Each row is where one point has got to under a steady rotation. How many steps took it there?
The counts run from 0 to 463.
[ 92 107 101 165 103 120  89  70 128 113 150 111  96  87 124 126 130  96
 112 106 141 122 157 135 164 122  98 127 109 179 124  96 120 179 133 147
 127 169 108 161 105 136 109 138 103 104 174 104]
24
[100 116 183 145 153 115 181 122 138  91 110 140  77 111 115  94 142 152
 150  79 146 117  79 141  91 144 142 134 131 110 140 176 133 142  77 151
 118 124 115 137 117 159  57 145 114 133 120 144]
374
[124 115 180 113 145 142 178 111  95 107 138 127 118 108 129 105 121 113
 130 179 108 107 132 101 113 101 169  86 104 122 127 194 144 130 106 166
 123  74 134 164 150 150 159 160 147 153  66 128]
223
[148  96 161 121 100 142 147  78 128 129 158 155 107  97 124 117 121 114
 114 105 121  99 156 109 172  94 137 133 127 117 148 203 144 136 102 100
 109 138 143  79 104 116 114 137  98 158  76  90]
220
[116 127 140 124 184 117 113 174 105 116  84 147 100 142 106 108 120 112
 191 119 114 164 103 159 111 133 148 144 123 122 158 122 142 109  97 180
 129 141 157 158 116 132 108 139 136 115 101 186]
54
[ 98 150 182 150 150  94 142 116  87 130 133 105  88 141 106 163 106  91
 126 131 164 143 132 165  60 128 125 120 129 133 134 139 161 150 178 152
 172 142 118  91  95 149 135 132 156 118 115 169]
412
[116 106 127 150 149 162 122 173 140 122  73 139 110 131 123 109 135 143
 136 160  64 162 110 118  79 133 131  78 131 147  83 114  87 117 180 160
 129 138 104 177 157 136 130 140 112 110 167 119]
142
[128 140 125 109 156 132 156 135 116 140 151 138 161  90  97 132 100  81
 169 179  94 102 176 113 103  95 139 124  91 135 155 147 108 101 111 147
 121  86 179 154 148 133 142 147 137 109 115 142]
207
[101 185 146 136 183 124 125 170 111 156  90 106 101 135 110 158 100 149
 150 115 104 157 128 149  86 151 122 153 154 125 162  95 106 103 128 145
 160 152 115  76 141 108  98  88 157 119 137 173]
265
[ 72 118 138 151 123  96 141 107 133 123 110 125 100 115  93  92 162 149
 150 117 134 155  94 103 109 121  97 125 129 172  99  96 135 148 159 134
 156 128  93 181 117 169  83 160 135 107 168 154]
163
[143 123 153 102 168  96 125 132 136 109 133 158 129 113 164  98  93  96
 177 162 117 113 127 123 128 126 188  53 112 135 131 183 150 116 105 146
 122  92 156 147 139 130 141 163 121  96 115 103]
66
[115 113 126 127 132  74  84 107 150 147 142 110 123 116 105 129 151 149
 152  66 190 124 128 143 174 145 162 156 116 118 123 120 179 121 113  89
 116 180 144 144  67 133 140 123 103 118 123 122]
183
[125 119 177 136  92 117  90  97 136 109 143 144  83 127 118 170  95  99
 116 116 157 117 134 130 121 158 136 117 131 150 149 134 134 148 107 117
 113 214  77  72  81 129 117  94 124 114 136 136]
394
[111 167 156 170 139 112 158 161 126 107 145 117 115 113 137 101  95 146
 173 103 134 107  70 134  98 173  81 134 116 136 122 138 113 121 109  86
 170 114 134 105 106 118 118  93 158 130 174 122]
250
[138 137 128 151  92 138  75 147 116 103 106 150 105 153 162 123  91 118
 137 120 111 130 104 162 172 173  96 134 159 152 158  99 101 145  77 126
 139 165  75  92 133  78  98 100 174 116 134 140]
247
[145  86 128 166 131 187 107 150 122 100 132 174 102 120 128 105 113 111
 167 119  74 121 110  90 156 108 132 130 118 112 147 169 109 106  96 107
  95 156 142 119 118  91 139 102  95 152 138  94]
73
[144 149 133 126 151 115 109 209 164 145  60 132 121 166 108 138 121 170
 169 123 134 160 111 146 119 163 138 134 120 113 113 109 125  87 159  97
 132 157 115 121 118 111 154  98 145 133 104 140]
124
[ 91 119 124 157 167  71 115 143 136  96  99  94 119 144 102 100 153 149
 175  98 166 144  88 126 146 155 135 148 109 158 107 110 160 107 125 107
 126 165 145 216  99 139 147 126 127 116 152 156]
179
[135 177  92  96 101 108 130  86 123 144 142  85 146 133 101 128 111 123
 140 138 180 135 194 107 201 103 136 165 120 175 165 101 118 122 101 105
 138 140 143 116 104 136 129 130 161 134 115 127]
31
[150 174 121 109 153 143 160 174 157 201  81 120 124 128 106 135 151 195
 144 131 108 157 159  81 140 108 149 147 156 100 135 124  86  97 146 100
 118 121 137 100 148 129 118 111 131 140 139 102]
140
[120 141  91 130  70 131 114  96 139 149 171 125 154 107 129 102 135 103
 121 150 155 100 150 111 183 117 105 113 103 174 111  98 118 149 120 114
 156  94 147 174 134 150 151 144 161 117 150  93]
170
[113 169 119  71 140  87  89 123 123 168 130 105 143 122  97 149 116 116
 147 141 156 132 159 156 129 134 172 139 130 128 157 105 149 108  85 164
 112 136 147 152 123 149 133 142 152  84  99 191]
189
[ 86 124 169 156 160 164 126 141  98  83 138 112 107 132 148 100 107 120
 141 160  57 138  84  94 129 142 114 105 158 144 131 167 129 135 125 155
 128  86  89 129 187 106 152 123 151 133 121 140]
88
[163 105 105 168 108 183  94 167 136 162 113 170  99 117 105 151 141 117
 111 120  90 110 111 181  92 139  97 144 105  86  91 101  77 128 148 136
 135 144 143 138 119  99 149  83 120 136 145 121]
127
[115 106  92 157  91 203  97 106 114 136 107 126 103 129  96 112 177 138
 102 130  98 149 117 108 169 103 106 154 145 148 114  85  90 136 131 168
 108 138  96 173 138 126 134 122 138 159 133 143]
160
[132 129 165 148 125 128 128 145 129 174 113 117  97 144  69 169 125 124
 109 121 142 148 149 153  84 123 145 152 123  88 137 121 145 109 166 130
 133 180 130  79  83 122 160  78 109 145 128 144]
270
[108 167 109  92 135 142  83 112 130 170 120 118 120 144 137 120 146 166
 105 138  98 164 115  80 169 123 190 120 207  96 145 120 123 101 114 133
 112 122  91 101 163 131 129 130 138 116 134 122]
454
[140 179 138 104 127 103 159 126 112 195  96 155 102 141 144 140 136 142
 107 134 146 159 145 167 115 104 186 117 168  78 141 123 160 147 142 146
 173  93 132  94 110 150  91 161 152 125 105 131]
433
[156 172 137 105 156 112 171 145 161 182 121 110 134 114 123 138 126 164
 143 166 120 130 148  99  83 126 165  87 115 106  94 145 114 103 172 104
 150  90 164 120 141 150 152 140 123 127 149  86]
136
[130 109 134 187 121 176 116 154  95 110 130 118  79 134 126 163 108  84
 111 113 107 111 138 147 129 112  87 132 101 132 115 136 123 147 175 130
 139 154 122 108  91  84 187  66 142 146 110 118]
409
[144 109  97 168 161 148 156 172 117 118 118 150 106  88 152 108 111 106
 184  84  89  94 118 147 140 117  90 163 104 121 121 153 118 123  94 125
 131 111 193 139 106 104 114 123 118 135 138  89]
56
[129  75 135 135 131 100 101  96 157 118 157 149 159  80  92 130 117  85
 150 147 127 110 170 148 111 131 114 117  75 177  99 133 151 127 171 131
 145 135 165 179 103 132 175 150  90  92 133 119]
343
[128  77 153 152 108 127 164 142 140 142 108 180 107 135  86 114 143 120
 143 129 139 160 123 115  81  89 109  94  94 127  82 128 137 131 219 120
 174 118 135 138 100 151 148 147 109 116 152 114]
288
[128 118 111 157  95 158 165 101 141 167 142 153 104  76 104 118 162 136
 109 128 115 103 149 117 106  86 108 107 113 117  84 123  93 164 188 146
 152 117 144 139 123 157 115 129 110 132 166  88]
148
[ 76 120 126 165 149 123 116  88 146 127 161 122 115  88 123 109 155 133
 116 103  83 136  87 115 103 151 106 105 152 146  92 120 149 155 160 147
 156 112 110 143 142 141 103 126 119 116 216 103]
462
[100 178 107 117 118 122 144 139 118 145 133  95 154 122  90  91 120 132
 162 145 166 119 124 100 146 123 108 133 106 170 126  69 108  97 108 108
 151 102 155 198 138 151 151 133 188 113 166 151]
174
[114 168 100 123 121 140 115  73 113 137 180  67 121  95 148 144 147 119
 101 131 147  95 185 119 214 105 147 135 123 142 143 135 134 142 104 136
 114 124 146 128 111 135 177 129 160 148 100  93]
30
[136 137 123 103 121 114  96 113 100 157 133 128 120 133 109 153 143 101
 124 129 165 108 178 141 170 100 171 154 111 108 150 123 162 113  87 140
 114 140 163 127  86 123 173 126 132 121  52 144]
47
[143 155 152  84 145  96 203 130 144 141 140 131 147  98  98 118 124 161
 151 138 158 108 158 124 127 102 157 132 100 113 155 178 136 118  97  98
 122  82 171 135 121 143 101 168 133 151  71 129]
363
[119 189 122  86 162  78 103 123 173 163 136  84 181 110 104 132 126 175
 156 128 152 129 162  93 163 151 163 137 155 146 158 118 135  93 122  81
 127 128 136 130 131 135 138 125 138 114 136 123]
330
[147 184 128 132 161 132 164 185 110 159  78 119 105 168 115 134 112 144
 167 115 133 154 151 133 141  98 118 169 145 117 165 111 126 112 142 110
 157 124 142  86 117 110 121 109 170 164 109 130]
422
